In the rows, 128 means zero.
One turn moves each row of this set onto another row. After a few examples, where does it send each row asked below?
Z_240: [105 131 173 135 135 129 128 125  94 126 144 128 133 146 100 141 119  76
 144 132 120 127 112 138 121 131 132  89 176 130 118]
Z_668: [105 113 160 114 116 109 132 135 113 113 144 133 149 122 109 129 116 111
 138 129 178 136 128 144 130 139 127 107 150 121 140]
Z_883: [159 105 161 131 118 114 124 114 107 137 124 131 153 141 133 143 161 119
  96 119 119 137 109 148 123 132 123 109 149 138 111]
Z_873: [140 134 178 163 139 142 139 126 129 135 130 140 106 128 106 128 145 128
 164 119 114 109 135 144 138 131 139 111 141 132 145]
Z_500: [120 119 162 138 140 143 119 126 106 118 137 137 145 130 126 123 157 122
 156 131 129 131 113 124 139 148 170  84 149 122 142]
Z_310: [127 140 181  99 128 111 125 133 101 126 122 113 154 138 154 115 115 122
 127 128 143 138 136 156 128 118 149  98 155 103 106]
Z_463: [114 121 189 157 161 114 118 117 108 138 126 129 130 131 109 134 115 110
 138 119 110 127 127 149 122 129 164  97 148 100 108]
Z_78: [146 123 120 107 128 123 123 116 122 132 121  89  81 134 122 116 120 142
 157 118 119 124 146 162 122 118 122 121 133 118  95]
Z_880: [ 93 100 176 145 152 130 128 127 118 145 133 119 133 138 126 142 116 109
 155 145 117 119  97 139 121 133 159 118 167 133 126]
Z_34: [128 118 207 125 147 111 125 126 121 143 141 115 125 152 120 140 128 107
 128 142 112 116 126 137 135 106 130 102 173 127 120]
Z_83: [124 140 173 158 124 150 138 141 111 130 116 149 121 142 123 128 148 120
 164 139  81 119 118 148 113 128 133 107 161 135 122]
Z_459: [163  83 122 103 130 109 129 128 137 133 117  97 122 142 137 142 111 141
 154 126 112 106 146 132 128 116 128 122 155  99 130]
Z_489: [167 111 104  85 105 106 133 121 111 121 128 136 114 137 131 118 120 116
 136 129 122 139 173 143 123 121 139 113 162 135 112]
Z_522: [141 142 174 125 144 131 116 137 107 119 133 138 136 156 131 131 139 107
 171 128 135 140 100 136 147 118 163  98 157 133 143]
Z_291: [138 106 105 125 105 110 139 132 138 135 122 119  89 152 145 118 113 120
 155 154 123 126 120 138 127 126 100 127 159 140 107]
Z_919: [137 134 170 150 131 157 123 116 138 136 128 125 117 135 110  99 151 114
 153 129 100 113 130 127 124 113 127  88 153 132 123]
Z_521: [145 118 145 140 124 131  98 119  95 134 125 137 135 124 154 108 140 114
 118 141 140 140 119 150 120 128 162  88 162  98 100]
Z_394: [129 116 126 101 129 113 132 130 128 112 136 123  58 144 110 122 139 135
 138 129 131 129 156 156 120 131 113 112 150 134 112]
Z_234: [156 102 143 136 126 114  95 112 115 119 137 130 141 144 122 115 125  88
 155 123 153 155 100 146 110 117 137 112 177 143 104]
Z_56: [148 121 123 132 108  95 138 125 112 122 115 139  81 145 116 115 126 116
 130 111 113 133 154 155 119 147 100 101 153 111  94]
Z_94: [117 121 164 104 118  84 118 151 126 124 110 135 150 108 123 137 122 125
 146 153 137 120 118 149 119 130 156 132 164 131 122]
Z_938: [125 110 184 140 129 113 117 115 121 141 129 118 128 109  90 135 123 103
 152 155 129 102 121 130 129 125 137 104 158 105 117]
Z_577: [138 122 119 139 139 103 146 131 112 123 137 127  90 168 159 123 113 130
 138 108 105 146 155 156 129 146 127 111 156 140 101]
Z_944: [126 119 184 151 134 141 115 135 131 125 140 150 113 152 106 115 140 119
 181 136 103 123 141 137 121 128 120 101 171 149 125]
Z_678: [151 110 194 132 121 111 104 129 108 123 122 138 160 138  98 134 154 127
 166 125 105 132 119 137 128 127 128  99 149 118 121]
Z_50: [124  96  94  91 119 129 127 140 128 117 110 133 115 164 124 142 111 106
 153 142 118 119 120 123 116 135 123 103 165 120 127]
Z_562: [123  95 176 150 136 126  95 134 127 126 136 140 154 130 116 114 152 136
 154 131 115 139 115 128 129 117 149  93 143 107 137]
Z_642: [113 101 117 131 131 123 135 129 103 107 144 114  94 151 134 129 119 148
 166 133 108 150 150 164 101 138 118 120 145 132  91]
Z_506: [128  89 103 102 111 129 132 130 101 136 117 153 125 158 145 123 107 133
 135 112 117 157 152 162 116 136 137 121 138 122 118]
Z_732: [122 111  81 151 106 114 133 131 118 127 127 127  94 117 126 112 116 117
 147 124 116 128 133 146 116 148 125 114 154 118 112]
Z_913: [155 107 128  94 135 105 132 134 118 108 123 130 101 166 116 136 122 109
 128  94 115 128 157 141 117 125 121  92 171 101 129]
Z_81: [142 103  97 137 125 107 135 134 111 104 116 137 123 129 112 149 104 120
 150 122 113 128 146 138 109 131 139 105 143  78 123]
Z_697: [109 125 103 108 122 131 125 138 122 120 131 121  88 157 128 126 129 134
 135 150 101 138 135 148 115 119 110 107 137 141  96]
Z_434: [130  85 124 117 155 116 140 135 120 111 118 133 119 179 159 143 107 139
 148 125 104 140 147 140 110 138 148 107 156 106 114]
Z_231: [106 110 162 108 135 108 129 129 138 133 122 114 172 139 135 128 128 130
 111 123 125 137 112 137 122 124 142 114 136 145 121]
Z_76: [146  84 160 142 119 112  89 129 111 140 149 149 139 133 124 139 124 130
 145 143 166 136 130 151 144 135 120 116 148 122 128]
Z_993: [147  76 105 115 108 114 146 111 117 126 107 146 122 136 128 120 113 133
 144 121 130 152 146 152 104 133 139 131 130 114 112]
Z_605: [172  97 112 104 117  94 136 116 133 127 113 138 116 138 130 122 112 132
 137 127 123 146 160 146 119 107 143 133 135 127 112]
Z_619: [133  92  99  87 103 123 130 140 110 131 133 146 112 147 149 116 118 123
 134 132 125 146 155 150 118 120 136 121 170 134 131]
Z_603: [117 114 165 118 134  92 112 121 116 101 127 126 162 129 108 110 114 106
 150 112 139 153 136 146  99 135 149 100 163 126  95]
Z_325: [126 118 108 137 124 110 137 139 114 119 124 117  84 121 117 139 126 147
 147 121 104 135 134 173 105 120 129 138 132 117 110]
Z_757: [135 130 176 169 134 158 133 124 115 132 129 128 116 139 127 112 124 120
 192 130 116 126 122 150 120 117 137 110 153 117 124]
Z_734: [155 123 189 122 119 119 128 132 110 113 119 129 139 140 118 128 159 107
 169 136 123 133  91 136 121 111 140 109 175 123 133]
Z_52: [139  91 126 132 129 102 118 131 140 153 120 114  92 149 153 110 111 153
 147 120 105 124 149 155 133 135 118 128 147 124 105]
Z_85: [147 115 150 125 140 101 101 135 111 136 121 155 130 135 141 151 141 122
 138 137 133 127 115 155 136 154 172 126 167 158 118]

Z_506 -> Z_619
Z_394 -> Z_78
Z_231 -> Z_668
And these:
Z_52 -> Z_732
Z_522 -> Z_734
Z_85 -> Z_234
Z_34 -> Z_938
Z_50 -> Z_913
Z_919 -> Z_873

One turn moves each row of this set onto another row. After a few examples, where does it send each row asked below?
Z_235: [135 158  93 100 122 148 149 136 119 102 129 139 141 133 121  98 137 116
 173 125 128 159 145 118 126 148 137 123 132 139 122 138 129]
Z_971: [135 130 108 106 126 123 126 106 127 131 111 150 123 105 199 121 139 121
 132 153 133 120 123 115 131 146 117 161 130 118 149 137 116]
Z_33: [146 122 134 104 122 142 125 111 124 133 137 144 123 112  94 127 152 161
 135 136 142 119 149 128 126 147 118 107 101 134 117 143 138]
Z_82: [144 154 110 115 113 136 133 134 138 122 150 131 145 169 127 111 136 131
 121 157 165 137 126 132 139 146  97 148 142 119 138 150 116]
Z_703: [137 131  96 126 124 116 139 111 137 103 103 137 117 119 106 119 156 125
 127 123 114 149 126 187 126 137 119 117 132 147 148 133 147]
Z_297: [105 140 106 126 149 113 133 110 141 149 114 138  98 113 132 122 109  96
 106 151 138 137 164 135 136 140 132 156 155 104 115 134 131]
Z_561: [140 126  99 135 117 136 161 115 147 129 118 147 130 126 164 150 139 115
 139 145 146 171 135 156 119 151 124 140 117 102 151 150 149]
Z_720: [122 150 135 127 100 133 121 106 152 123 150 124 103 110 122 139 136 147
 134 144 121 136 111 103 142 132 139 125 168 141 102 128 113]
Z_446: [138 130 101 108 113 137 124 118 138 131 126 143 108 122 174 115 143 131
 135 116  82 145 133 111 151 141 122 160 131 148 152 131 111]
Z_317: [128 137 113 121 113 117 136 137 141 112 147 144 141 134 116 106 133 163
 150 144 126 134 107 124 119 119 148 133 159 150 108 103 124]
Z_979: [114 135 106 120 152 123  99 115 139 133 129 114 107  87 128 146 143 108
 110 140 115 150 159 149 146 138 144 158 129 141 112 124 134]
Z_267: [129 132 137 137 113 100 138 133 148 123 137 128  97 128 142 123 126 143
 129 150 144 131  92 122 156 141 111 154 157 116 100 144 128]
Z_332: [142 135 102 118 128 146 123 121 135 139 127 144 132 113 140 114 155 127
 132  89 117 129 120 150 110 135 112 160 126 135 171 133 111]
Z_313: [133  95 111 125 135 125 143  91 155  99 124 147 118 142 113 119 132 130
 120 165 159 131 159 137 130 139 124 140 129 105 112 109 135]
Z_136: [140 126 110 118 151 133 125 113 149 151 130 146 117 110 109 153 130 117
 150 121 140 129 160 156 133 144 163 142 124 141  96 135 150]

Z_979 -> Z_446
Z_297 -> Z_971
Z_703 -> Z_235
And these:
Z_332 -> Z_317
Z_82 -> Z_313

One turn moves each row of this set onto another row. After a few examples, where does it send each row asked below?
Z_793: [136  81 120 129 116 131 100 120 118 128 132 137 149]
Z_892: [148 101 103 134 147 114  97 131 116 133 128  88 127]
Z_352: [154 112 125 142 146 151 112 110 123 123 138 118 152]
Z_333: [117 114 150  87 149 132 124 156 106 127 131 103 155]
Z_14: [130 123 137 103 102 124 111 122 138 148  86 109 144]
Z_68: [168 117 102 143 133 130 122 118 133 116 119 109 148]
Z_433: [115 126 127  92 117 140 129 124 115 109 152 105 166]
Z_655: [148 144 104 121 134 136 110 136  99 132 116  88 172]
Z_995: [129 120 136  98 140 102 120 141 119 137  95  91 187]
Z_48: [162 101 128  98 163 125 125 123 118 129 126 107 179]
Z_821: [119 118 135  87 120 146 115 104 123 112 131  88 164]
Z_347: [120 121 125 112 119 131 116 105 132  97 118  75 166]
Z_893: [131 118 105 121 141 112  97 151  96 143 134  87 138]
Z_45: [145  91 118 116 138 119 102 128 123 144 135 111 113]
Z_967: [123 110 137 124 151 114 118 144 128 105  98  73 158]
Z_168: [132 106 146  86 132 105 136 144 129 143 119 131 167]
Z_71: [118  98 147 121 135 106 133 149 147 108 110 109 138]
Z_361: [115 115 118 119 121  97 102 154 113 149 120  97 126]
Z_928: [122 117 122 112 113 128 137 121 135  96 151 114 154]
Z_398: [139  90 108 144 127 130  89 117 109 119 116 105 166]
Z_628: [146 116 117 125 148  95 138 149 124 118 123 110 181]
Z_750: [161 144 150  97 121 100 107 131 114 127 117  84 154]
Z_12: [151  91 138 109 142 105 128 117 151 127  99 112 163]
Z_851: [171 129 150 107 119  98 113 119 135 119 113  94 141]
Z_319: [135  96 151  94 159 140 112 126 122 119 110  84 151]
Z_121: [178 135 146  97 131 111 113 125 113 123 137  98 148]
Z_978: [136 104 149 124 125 145 106 102 142 138 113 124 139]
Z_138: [107 146 135 128 120 128 107 145 106 141 115 103 171]
Z_683: [110 119 127 118 104 116 129 117 145  96 123  96 157]
Z_189: [162 138 152  95 114  98 121 137 123 127 134 112 142]
Z_705: [123 146 118 116 103 113 125 157 114 142 116 118 157]
Z_284: [118  89 134 110 108 132  86 119 111 144 109 119 157]
Z_195: [106 125 152 119 106 127 113 132 132 148 111 127 146]
Z_249: [169 141 138 118 122  91 121 137 124 112 129  98 148]
Z_782: [135 102 134 117 155 124 138 154 122 106 145 117 146]
Z_849: [125  99 130 104 125 113  94 132 121 157 114  99 117]
Z_139: [123 108 110 129 122 129  94 141  88 131 133 114 174]
Z_950: [159 108 129  99 123 147 118 112 130 143 125 131 136]
Z_840: [135 137 115 156 139 132 111 134 110 119 128  98 170]
Z_72: [108 103 121 134 100 110  97 142 112 133 110 118 163]

Z_893 -> Z_892
Z_138 -> Z_840
And these:
Z_333 -> Z_967
Z_249 -> Z_121
Z_72 -> Z_139
Z_48 -> Z_12
Z_347 -> Z_928
Z_950 -> Z_14

One turn moves each row of this set onto another row. After a few examples, where does it send each row asked below?
Z_379: [132 105 114 124 127 112 145 141 136 127 118 131 130 169]
Z_536: [130 132 108 132 114 128 166 136 105 117 157 141 127 135]
Z_158: [142 126 126 116 131 110 153 137 131 163 102 144 131 127]
Z_885: [124 130 125 120 130  99  93 120 132 109 134 117 116 119]
Z_24: [ 90 114 140 110 166 136 132 111 126 122 140 120 126 119]
Z_671: [119 132 111 122 112 129 124 143 118  91 122 117 149 118]
Z_643: [144 126 126 118 134 111 151 136 131 162 100 142 131 126]
Z_868: [115 138 151 155 115 144 133 107 138 126 128 141 131 106]
Z_156: [115 127 168 140 104 138 133 111 120 124 128 131 119 106]
Z_271: [136 111 105 134 117 119 163 115  98 110 136 123 122 130]
Z_294: [ 80 116 138 106 149 129 142 120 129 121 152 129 129 123]
Z_613: [116 126 167 142 104 136 133 109 120 123 126 129 120 106]
Z_63: [146 126 138 111 127 105 148 143 123 159 105 132 133 127]
Z_163: [131 128 121 121 121 147 161 135  91 131 149 145 102 133]
Z_865: [109 124 107 119 119 100 108 113 141 115 133 142 105 120]
Z_589: [140 114 133 115 145 141 130 148 121 144 113 131 110 167]
Z_859: [113 138 151 154 113 142 135 108 138 126 129 143 130 107]
Z_566: [103 117 102 110  99 140 138 131 113 104 113 144 118 117]
Z_492: [109 139 120 110 127 125 103 127 134 132 139 156  89 122]
Z_251: [128 144 124 119 135 157 109 149 110 105 117 118 137 115]
Z_659: [149 126 107 146 142 130 148 117 104 111 134 113 135 127]
Z_2: [ 88 120 144 107 164 141 132 119 125 125 147 125 125 120]
Z_766: [130 119 126 115 134 136 140 155 130 144 125 145 114 171]
Z_778: [111 145 122 110 109 149 127 161 113 107 135 138 134 122]
Z_245: [141 100 121 124 138 117 134 134 128 127 106 117 125 166]
Z_330: [114 139 152 154 115 145 133 109 138 127 128 143 129 107]
Z_442: [148 127 139 111 130 107 147 144 122 160 104 132 132 126]
Z_738: [ 88 113 137 112 159 128 135 111 129 116 143 117 133 119]
Z_539: [144 128 126 116 133 113 151 138 131 164 101 144 130 126]
Z_664: [123 143 138 111 139 124  88 135 125 127 139 130  99 120]
Z_295: [151 122 120 134 149 150 142 116  89 124 126 118 110 124]
Z_210: [146 127 139 110 128 106 149 145 122 160 107 134 131 127]
Z_674: [ 82 110 134 109 152 124 141 112 130 117 146 124 130 121]
Z_845: [123 131 116 122 145 122  91 111 134 124 121 133  98 115]
Z_899: [111 128 114 107 122 167 124 137 105 119 107 145 105 114]
Z_877: [110 137 129 108 112 102 106 137 132 118 152 140 106 125]
Z_145: [144 112 123 127 153 133 127 139 129 137 107 123 123 165]
Z_909: [ 81 118 142 105 155 138 139 120 126 126 150 131 121 122]
Z_612: [120 115 104 119 126 148 121 118 110 102  94 125 121 110]
Z_348: [127 107 123 114 119 120 147 150 128 135 124 139 117 171]
Z_510: [145 143 122 132 146 160 146 137  96 133 146 134 115 130]
Z_306: [118 127 169 142 106 138 131 109 120 124 126 129 118 105]

Z_659 -> Z_295
Z_589 -> Z_766
And these:
Z_330 -> Z_156
Z_492 -> Z_877
Z_909 -> Z_294
Z_612 -> Z_251
Z_158 -> Z_63

